[[134 137 101 132]
 [128 129 128 129]
 [132 135 109 131]]
->
[[128 129 128 129]
 [132 135 109 131]
 [134 137 101 132]]

[[115 129 129 137 126 145 126 133 115 127 135 108 113 124 139 117]
 [114 115 115 132 135 111 122 114 120 115 132 123 113 118 109 109]
 [131 102 102 138 118 110 128 141 138 131 124 134 129 129 143 141]
 [119 126 126 109 129 115 146 139 124 114 142 142 119 120 134 111]
 [136 120 120 107 118 144 146 135 129 124 142 128 125 130 124 138]]
->
[[114 115 115 132 135 111 122 114 120 115 132 123 113 118 109 109]
 [115 129 129 137 126 145 126 133 115 127 135 108 113 124 139 117]
 [119 126 126 109 129 115 146 139 124 114 142 142 119 120 134 111]
 [131 102 102 138 118 110 128 141 138 131 124 134 129 129 143 141]
 [136 120 120 107 118 144 146 135 129 124 142 128 125 130 124 138]]

[[133 127 136 132 123 125 129 136 141 131 131 141]
 [123 129 125 125 133 122 134 147 130 128 119 140]
 [134 129 115 120 128 121 133 125 127 120 135 146]
 [128 119 132 150 119 127 125 125 128 138 122 123]
 [124 120 124 127 136 123 123 120 127 125 120 138]]
->
[[123 129 125 125 133 122 134 147 130 128 119 140]
 [124 120 124 127 136 123 123 120 127 125 120 138]
 [128 119 132 150 119 127 125 125 128 138 122 123]
 [133 127 136 132 123 125 129 136 141 131 131 141]
 [134 129 115 120 128 121 133 125 127 120 135 146]]

[[136 149 118 133]
 [103 133 131 149]
 [149 132 124 119]
 [138 134 126 124]
 [125 115 133 123]
 [112 115 134 139]
 [129 135 125 131]]
->
[[103 133 131 149]
 [112 115 134 139]
 [125 115 133 123]
 [129 135 125 131]
 [136 149 118 133]
 [138 134 126 124]
 [149 132 124 119]]

[[155 125 112 132 120]
 [110 145 113 133 126]
 [154 125 113 131 121]
 [120 147 107 126 132]
 [132 111 155 118 136]]
->
[[110 145 113 133 126]
 [120 147 107 126 132]
 [132 111 155 118 136]
 [154 125 113 131 121]
 [155 125 112 132 120]]

[[148 120 138]
 [103 148 117]
 [153 112 140]
 [112 140 119]
 [127 113 125]]
->
[[103 148 117]
 [112 140 119]
 [127 113 125]
 [148 120 138]
 [153 112 140]]

[[105 136 140 132 129 126 125 120 121 134 125 120]
 [122 135 126 125 133 123 126 124 130 128 136 126]
 [106 132 131 139 140 126 124 120 122 140 122 132]
 [129 133 132 122 122 126 128 128 130 123 135 121]
 [146 119 120 125 124 132 131 135 132 123 127 133]
 [123 122 129 138 132 132 129 127 123 135 115 134]
 [141 122 117 128 132 129 129 132 132 127 129 136]
 [121 122 131 139 131 133 128 127 122 136 114 133]]
->
[[105 136 140 132 129 126 125 120 121 134 125 120]
 [106 132 131 139 140 126 124 120 122 140 122 132]
 [121 122 131 139 131 133 128 127 122 136 114 133]
 [122 135 126 125 133 123 126 124 130 128 136 126]
 [123 122 129 138 132 132 129 127 123 135 115 134]
 [129 133 132 122 122 126 128 128 130 123 135 121]
 [141 122 117 128 132 129 129 132 132 127 129 136]
 [146 119 120 125 124 132 131 135 132 123 127 133]]

[[138 138 133 132 124 155 137]
 [150 125 119 133 119 145 118]
 [141 134 131 121 123 155 122]
 [125 113 136 116 121 131 104]
 [116 133 149 121 127 147 131]]
->
[[116 133 149 121 127 147 131]
 [125 113 136 116 121 131 104]
 [138 138 133 132 124 155 137]
 [141 134 131 121 123 155 122]
 [150 125 119 133 119 145 118]]
---
[[127 147 122 138 142 141 152]
 [123 128 142 142 146 104 118]
 [150 148 127 141 111 132 133]
 [151 110 123 113 124 140 142]
 [123 114 142 121 148 128 150]
 [128 113 107 146 137 120 122]
 [104 128 115 138 117 146 148]]
->
[[152 127 147 122 138 142 141]
 [118 123 128 142 142 146 104]
 [133 150 148 127 141 111 132]
 [142 151 110 123 113 124 140]
 [150 123 114 142 121 148 128]
 [122 128 113 107 146 137 120]
 [148 104 128 115 138 117 146]]

[[133 126 145 115 134 142 150 122 111 126]
 [113 143 132 132 103 134 139 142 124 117]
 [139 117 123 126 146 125 116 118 131 136]
 [111 133 119 138 112 110 131 135 151 118]
 [135 139 136 127 118 127 116 135 109 148]
 [135 128 125 132 130 108 111 127 133 147]
 [125 140 120 136 113 134 109 142 122 130]
 [119 121 121 130 133 129 139 124 144 109]]
->
[[126 133 126 145 115 134 142 150 122 111]
 [117 113 143 132 132 103 134 139 142 124]
 [136 139 117 123 126 146 125 116 118 131]
 [118 111 133 119 138 112 110 131 135 151]
 [148 135 139 136 127 118 127 116 135 109]
 [147 135 128 125 132 130 108 111 127 133]
 [130 125 140 120 136 113 134 109 142 122]
 [109 119 121 121 130 133 129 139 124 144]]

[[122 112 133 147 113 134]
 [118 119 106 119 103 144]
 [107 135 121 115 138 111]
 [138 145 122 114 105 117]
 [138 111 144 105 111 128]
 [104 148 106 106 143 128]
 [120 127 121 127 143 118]
 [122 104 137 128 118 109]
 [133 140 144 139 152 120]]
->
[[134 122 112 133 147 113]
 [144 118 119 106 119 103]
 [111 107 135 121 115 138]
 [117 138 145 122 114 105]
 [128 138 111 144 105 111]
 [128 104 148 106 106 143]
 [118 120 127 121 127 143]
 [109 122 104 137 128 118]
 [120 133 140 144 139 152]]

[[ 99 147 141]
 [155 108 118]
 [126 138 137]]
->
[[141  99 147]
 [118 155 108]
 [137 126 138]]

[[129 125 126 120 133 142 129 122 131 119 130 130 127 130 131 130]
 [131 127 117 132 134 129 128 127 123 121 131 139 131 155 118 126]
 [129 129 131 140 131 123 136 130 130 135 134 130 127 136 131 127]]
->
[[130 129 125 126 120 133 142 129 122 131 119 130 130 127 130 131]
 [126 131 127 117 132 134 129 128 127 123 121 131 139 131 155 118]
 [127 129 129 131 140 131 123 136 130 130 135 134 130 127 136 131]]

[[120 124 143 140 116 133 126 139]
 [117 137 114 117 126 129 133 116]
 [121 123 143 139 117 131 125 139]
 [121 144 117 121 122 130 129 116]
 [141 119 130 129 136 116 119 130]
 [104 109 139 132 123 148 149 145]
 [150 148 116 124 132 109 108 110]]
->
[[139 120 124 143 140 116 133 126]
 [116 117 137 114 117 126 129 133]
 [139 121 123 143 139 117 131 125]
 [116 121 144 117 121 122 130 129]
 [130 141 119 130 129 136 116 119]
 [145 104 109 139 132 123 148 149]
 [110 150 148 116 124 132 109 108]]

[[103 133]
 [135 135]
 [146 124]
 [125 139]
 [145 109]
 [141 110]]
->
[[133 103]
 [135 135]
 [124 146]
 [139 125]
 [109 145]
 [110 141]]

[[109 122 130 142 127 112 137 134 123 106]
 [151 142 120 117 128 129 123 132 129 147]
 [112 126 109 124 113 122 124 123 127 119]]
->
[[106 109 122 130 142 127 112 137 134 123]
 [147 151 142 120 117 128 129 123 132 129]
 [119 112 126 109 124 113 122 124 123 127]]

[[148 139 117 111 110 128]
 [134 126 139 157 139 152]
 [146 136 124  99 117 121]]
->
[[128 148 139 117 111 110]
 [152 134 126 139 157 139]
 [121 146 136 124  99 117]]
